In the rows, zero is written as 128.
Families of rows that turns and mirrors carry onto each other, the same ones carrying the whole set onto itself: the rest of each named row's family, in list order
5 families of 6 rows
k_964: [139 121 130 158 139 150 143 122 155 141 141  89 145 108  81 141 158 141
 111 105 123 124 133 129 138 135 131]
k_465: [153 114 122 125 129 160 127 122 138 122 150 116 137 164 107 135 139 189
 116 135 119 129 155  91 158 137 163]
k_257: [141 112 157 161 135 158 127 152 145 139 158 108 126 110 102 148 143 145
 105  79 115 123 165 117 150 111 137]
k_256: [170 110 120 134 127 169 131 121 139 125 149 117 136 171 113 143 133 174
 116 133 113 131 150 104 155 134 165]
k_247: [143 113 162 169 121 145 129 149 142 147 152 100 126 108 105 159 140 145
 107  89 124 129 163 119 148 126 140]
k_574: [162 102 119 135 139 163 126 133 142 121 160 107 142 162 106 128 136 176
 124 137 122 123 155  97 159 141 167]
k_876: [130  96 124 132 137 110 128 136 142 137 129 127 108 121 112 136 138 144
 135 149 145 120 144 126 118 110 139]
k_568: [146 118 154 166 121 145 126 145 150 132 153 106 127 109 106 159 150 147
  96  87 110 131 159 122 152 113 135]
k_37: [140 128 156 168 120 145 122 147 150 142 157 101 121 114 104 152 142 149
 108  83 124 135 153 117 148 116 147]
k_930: [139 126 125 150 135 144 124 123 142 140 148 101 150 112  82 144 146 147
 108  91 123 117 134 128 129 141 130]
k_696: [132  96 136 115 142 119 135 128 147 136 132 121 103 121 113 130 145 142
 130 147 137 118 135 119 114 115 144]
k_62: [136  87 120 134 149 141 134 140 129 110 136 114 105 125 126 154 124 158
 130 132 118 139 163 110 100 111 143]
k_82: [132 135 127 158 140 147 134 124 136 135 142  95 147 111  86 145 159 146
 120 106 129 127 143 128 132 146 125]
k_88: [144 114 162 166 138 146 128 157 147 144 162  99 120 117 100 152 151 155
 104  91 113 140 158 121 152 118 145]
k_393: [133  92 134 139 144 137 137 142 132 108 142 118 104 122 123 150 134 175
 125 141 103 139 157 105 101 107 137]
k_917: [162 112 124 131 120 164 121 120 134 121 153 107 137 171 113 125 142 171
 121 141 126 130 159 103 151 138 155]
k_744: [131  95 131 119 137 118 125 130 148 133 143 126  97 119 124 138 140 145
 127 144 145 118 137 126 122 107 143]
k_321: [145 101 131 142 115 155 141 134 126 135 141 136 140 131  93 136 136 167
  98 158 109 117 164  94 172 133 164]
k_823: [130  86 111 140 148 136 132 143 131 115 144 121 102 117 121 155 134 164
 126 142 115 136 164 111 102 111 137]
k_130: [127 102 139 122 142 124 133 125 148 135 133 131 109 113 118 134 128 139
 136 147 137 122 143 133 130 101 143]
k_621: [134  98 129 136 146 140 123 148 132 110 136 124 110 126 130 166 140 163
 128 138 114 129 156 106  95 113 139]
k_791: [155 100 138 146 117 144 134 131 124 141 142 137 141 136 101 138 127 160
  89 157 105 117 156 114 172 134 156]
k_640: [147  93 146 146 113 151 140 136 128 142 147 140 132 142 101 137 140 160
  95 153 110 116 166  93 170 138 160]
k_516: [132 128 120 166 134 148 139 125 144 128 144  95 144 105  86 138 154 141
 101 101 124 127 140 120 136 135 130]
k_723: [129  97 123 129 149 140 125 142 129 109 145 114  98 126 132 151 139 165
 115 140 120 127 166 109 101 111 141]
k_931: [130 127 122 161 130 144 135 123 145 138 145  88 147 106  88 134 143 150
 118  95 129 121 142 131 138 133 135]
k_704: [162 105 135 149 117 146 148 142 138 138 146 143 138 137 101 136 144 167
  99 158 111 118 163 105 174 127 162]
k_686: [164  99 144 151 116 139 140 139 134 135 142 142 139 136 100 137 129 168
 103 153 111 108 150  92 167 135 157]
k_145: [173 115 120 129 123 164 122 128 139 129 145 119 131 162 109 133 144 178
 123 136 123 131 154 101 163 133 166]
k_20: [127  91 134 129 138 128 129 135 155 137 137 129 116 121 120 127 140 134
 128 153 144 118 146 123 113 104 143]

Same family as k_744: k_37, k_321, k_823, k_516, k_145
Same family as k_62: k_964, k_256, k_247, k_696, k_640
Same family as k_568: k_465, k_876, k_723, k_931, k_704

Families of rows that turns and mirrors carry onto each other, the same ones carrying the whole set onto itself: the rest of each named row's family, in list order
4 families of 4 rows
k_997: [139 136 130 166  80 105 124 116 114 120 116 103 131 114 128  90  94 176
 130 122 128 129 108 145 161 140]
k_178: [146 129 124 173  88 111 140 125 130 118 133 100 110 114 145 102 102 175
 122 122 124 136 113 145 151 146]
k_59: [159 130 137 140 120 144  89 114 107 144 124 132 123 153 127  86 132 155
 150 139  99 125 114 122 123 126]
k_129: [164 136 114 131  91 127 126 116 137 125 119 107 137 115 148 118 124 171
 144 165 109 160 114 125 169 141]
k_535: [150 160 110 127 106 129 106 117 100 133 118 130  89 120 135  92 125 156
 167 100 117 121 111 137 148  92]
k_215: [169 138 114 140 131 150  84 116 103 144 147 141 117 144 142  94 128 140
 138 119 119 142 105 137 143 133]
k_457: [141 157 120 118 100 121 113 117  98 157 128 129  87 143 131 102 115 156
 155 107 102 128 102 135 140 108]
k_251: [141 161 100 124 119 125 102 110 103 137 135 129  99 126 130 102 136 161
 159  94 103 129 114 124 135 118]
k_265: [148 132 133 137  92 143 122 110 145 121 127 117 127 106 146 119 120 166
 150 160 108 155 130 149 169 141]
k_887: [173 140 127 132 122 145  87 126  96 145 126 130 118 147 134 119 114 131
 140 137 112 126 104 122 130 130]
k_35: [161 143 125 138  91 146 140 120 138 118 121 119 128  94 152 133 109 163
 135 148 116 148 110 129 172 125]
k_807: [146 146 112 108 105 133  93 133 117 140 123 132  90 132 116  93 118 162
 151 109 121 129  98 116 157 105]
k_927: [161 130 117 139  92 124 114 112 133 133 130  99 121  93 164 123 115 175
 145 155 116 148 127 135 164 150]
k_720: [151 147 140 165  80 116 135 115 119 130 112 112 127  96 147  90 110 159
 137 130 105 121 109 161 154 151]
k_617: [171 141 122 146 131 153  95 118 105 137 133 139 117 140 137  99 143 137
 137 147 113 117  98 135 138 122]
k_430: [139 141 130 166  80 120 127 134 133 113 127 109 122  94 114 102 107 170
 137 123 119 130 108 156 151 147]

Same family as k_265: k_457, k_887, k_430
Same family as k_129: k_997, k_535, k_617

Families of rows that turns and mirrors carry onto each other, the same ones carrying the whole set onto itself: the rest of each named row's family, in list order
5 families of 5 rows
k_312: [167  93 114 146 124 123 116 116 123 132]
k_446: [137 122 113 140 128 151 145 118 120 118]
k_532: [113 132 136 122 129 144 122 113 129 117]
k_411: [141 121 109 131 141 152 140 115 115 130]
k_369: [162 107 129 116 116 104 107 138 106 111]
k_471: [122 136 136 127 122 111 108 147 104 118]
k_673: [156 103  93 137 120 118 122 120 139 125]
k_519: [161 104 118 107 120 108 116 143 102 123]
k_315: [111 139 132 127 133 129 131 127 137 125]
k_935: [108 121 132 107 140 131 124 113 114 127]
k_68: [156  93 126 118 110 105 117 141 111 119]
k_157: [117 128 143 123 127 124  95 145 116 128]
k_261: [151 117 114 138 127 153 132 111 135 120]
k_359: [109 126 139 117 138 129 121 111 130 118]
k_908: [169 100 106 132 114 121 107 119 133 121]
k_554: [149 119 123 139 139 153 139 112 123 120]
k_960: [164 105  98 139 127 118 109 113 134 122]
k_975: [150 106 122 133 114  99  95 130 101 120]
k_889: [125 120 126 116 138 114 101 151 112 143]
k_85: [157 107  88 124 127 119 118 113 128 128]
k_227: [121 113 134 132 130 117 101 154 108 138]
k_544: [155 106 133 119 111 109  96 144 109 119]
k_38: [100 122 132 123 129 128 120 113 118 119]
k_52: [144 109 127 133 130 139 145 107 141 127]
k_480: [127 128 138 126 137 116  98 155 115 132]

Same family as k_975: k_312, k_471, k_315, k_52
Same family as k_369: k_359, k_554, k_960, k_480
Same family as k_908: k_532, k_157, k_261, k_544

Families of rows that turns and mirrors carry onto each other, the same ones carrying the whole set onto itself: the rest of each named row's family, in list order
6 families of 6 rows
k_461: [130  93 144 105 136 114 118 121 140 137 146 120 127]
k_942: [150 122 132 136 121 132 105 128 149 117 105 137 109]
k_664: [135 132 125 141 137 128 134 110 126 131  90 109 104]
k_164: [144 121 129 108 117 112 112 150 131 123  89 119 117]
k_735: [133 103 135 154 125 116 133 139 128 158  86 129 144]
k_224: [123  96 137 135 117 103 112 106 138 124 128 114 137]
k_875: [124 124 146 146 165 119 121 142 133 143  89 113 138]
k_772: [133 101 147 153 130 106 128 141 137 135 128  90 137]
k_185: [130  89 138 123 136 134 115 134  98 138 129 127 114]
k_903: [133 120 148 143 158 112 140 144 135 165 124 129 139]
k_775: [139  98 137 120 142 114 144 127 106 128 106 141  98]
k_390: [145 119 113 114 140 106 101 117 141 124 105 111 122]
k_141: [112 112 145 134 136 111 120 152 143 146 134 151 133]
k_764: [131 111 123 132 137 124 105 120 147 110  92 119 111]
k_427: [123  94 123 110 147 123 117 148 109 125 121 137 129]
k_689: [152 136 140 142 136 114 112 111 149 133 116 101 129]
k_232: [127 103 142 148 139 126 144 150 123 120  84 107 129]
k_275: [158 135 132 129 114 114 139 136 122 110 115 120 125]
k_382: [156 108 154 127 145 119 130 142 130 109 131 107 137]
k_186: [139 107 165 110 140  98 117 142 129 158 104 109 125]
k_204: [127 110 155 130 128 124 108 156 151 154 108 142 131]
k_881: [156 122 124 148 142 120 108 126 118 150 123 125 102]
k_655: [128  91 139 113 159 115 134 127 122 127 123 143 134]
k_248: [106 108 136 135 122 122 119 119 127 117 129  98 126]
k_394: [123 129 144 116 137 125 137 149 117 152  96 146 127]
k_228: [123 116 126 138 127 112 150 155 137 150 104 112 104]
k_643: [156 110 126 139 151  98 142 130 152 143 113 117 104]
k_750: [140  82 143 144 124 122 125 113 124 126 121 115 146]
k_60: [137 140 137 158 142 108 109 124 117 143 123 120 122]
k_896: [129 119 138 145 150 111 126 129 113 146  78 136 138]
k_839: [149 122 150 119 119  90 115 145 148 143 125 131 134]
k_387: [122  95 124 106 119 133 134 133 130 113 115 116 133]
k_715: [129 145 143 150 139 114 132 113 126 133 117 142 110]
k_838: [143 113 159 144 148 104 131 121 128 140 138 129  98]
k_531: [119 104 170 113 119 116 136 128 116 131 109 121 109]
k_203: [113 121 130 116 118 101 127 147 132 149 121 141 144]

Same family as k_903: k_461, k_664, k_689, k_394, k_387
Same family as k_232: k_164, k_772, k_775, k_839, k_838
Same family as k_60: k_224, k_141, k_764, k_427, k_896
Same family as k_735: k_942, k_185, k_204, k_881, k_750
Same family as k_875: k_390, k_655, k_248, k_715, k_203

Families of rows that turns and mirrors carry onto each other, the same ones carrying the whole set onto itself: the rest of each named row's family, in list order
5 families of 6 rows
k_476: [102 120 132 122 109 129 103 117  99 114 112 123 142 139  92 115 115 156
 135 130 152 126]
k_149: [104 106 128 148 138 115 136 119 109 132 137 103 144 111 127 135 132 160
 140 119 131 118]
k_325: [129 126 129 145  95 132 141 105 101 127 132  98 123 134  98 116 113 151
 109 131 144 127]
k_982: [138 119 130 125 114 115 129 162 139 121 138 154 133 109 120 140 138 112
 142 107 144 131]
k_409: [126 134 142 138 120 125 134 104 107 116 113  82 127 129 106 121 132 160
 127 139 133 115]
k_482: [110 103 119 152 113 125 138 117 105 143 154 120 144 120 116 132 112 151
 121 120 147 128]
k_372: [161 130 146 107 108 125 128 144 145 104 109 123 116 128  99 134 131 130
 118 136 128 131]
k_739: [116 111 102 138 108 123 133 134  99 146 139 117 155 118 126 120 142 157
 134 108 139 121]
k_375: [157 145 147 114 101 123 126 147 138 105 118 137 119 128 101 129 135 111
 127 126 154 130]
k_365: [115 123 118 136 114 134 112 139  98 109 106 137 153 137 102 114 121 151
 121 123 153 144]
k_646: [154 135 130 153 123  93 138 124 153 133 143 118 115 123 123 133 139 130
 133 110 138 119]
k_691: [103 106 123 139 117 103 139 116 110 144 130 114 158  96 115 121 134 159
 136 121 145 126]
k_348: [162 137 138 129 104 111 151 143 142 131 145 120 117 116 116 130 152 119
 128 110 139 114]
k_428: [142 121 132 136 121 120 124 157 138 116 120 163 129 109 119 136 139 130
 162 125 144 118]
k_108: [139 103 132 108 123 119 121 159 146 121 129 147 136 113 120 151 131 127
 132 123 130 133]
k_833: [162 132 134 140 113 111 147 139 142 132 135 131 119 109 120 128 154 139
 154 122 136  99]
k_967: [156 125 116 134 121 119 158 135 145 132 143 114 124  97 111 132 155 123
 126 117 138 122]
k_346: [102 116 136 125 130 134 106 122 106 105 107 118 146 124 111 135 119 151
 141 140 146 132]
k_34: [165 145 148 127 112 124 128 138 140 108 110 142 119 127 103 123 142 132
 146 139 151 111]
k_163: [ 96 104 121 143 125 113 125 119 105 140 141 123 147 126 111 123 126 161
 140 111 144 118]
k_688: [135 111 115 121 130 130 127 152 141 114 126 148 140  97 109 140 139 113
 135 124 151 141]
k_323: [161 119 137 127 123 109 151 141 151 132 142 116 119 118 117 142 145 137
 120 118 120 120]
k_166: [130 119 122 121 115 112 100 141 147 126 132 146 131 115 130 145 127 118
 155 122 148 128]
k_478: [126 135 142 135 107 108 142  98 111 129 112  94 143 117  95 107 135 161
 120 137 151 127]
k_514: [161 140 130 112 113 136 134 132 142 104 113 118 122 114  92 126 143 117
 120 139 155 133]
k_451: [108 111 125 128 100 142 112 119  98 121 127 125 142 130 102 129 101 144
 122 139 156 137]
k_680: [153 147 132 127  97 116 113 134 143 102 104 122 106 128 105 122 123 121
 137 128 135 130]
k_865: [119 131 132 141 109 116 134 105 105 129 126  95 129 141  94 107 131 166
 124 122 139 113]
k_174: [102 121 135 125 112 118 117 120 107 115 101 128 157 111  96 116 119 152
 132 138 157 144]
k_597: [144 141 128 134 108 126 134 110 105 132 126 101 145 147 104 111 142 160
 110 127 157 120]

Same family as k_346: k_149, k_409, k_967, k_688, k_514
Same family as k_451: k_325, k_482, k_428, k_833, k_34
Same family as k_323: k_372, k_691, k_108, k_478, k_174
Same family as k_739: k_365, k_646, k_166, k_680, k_597

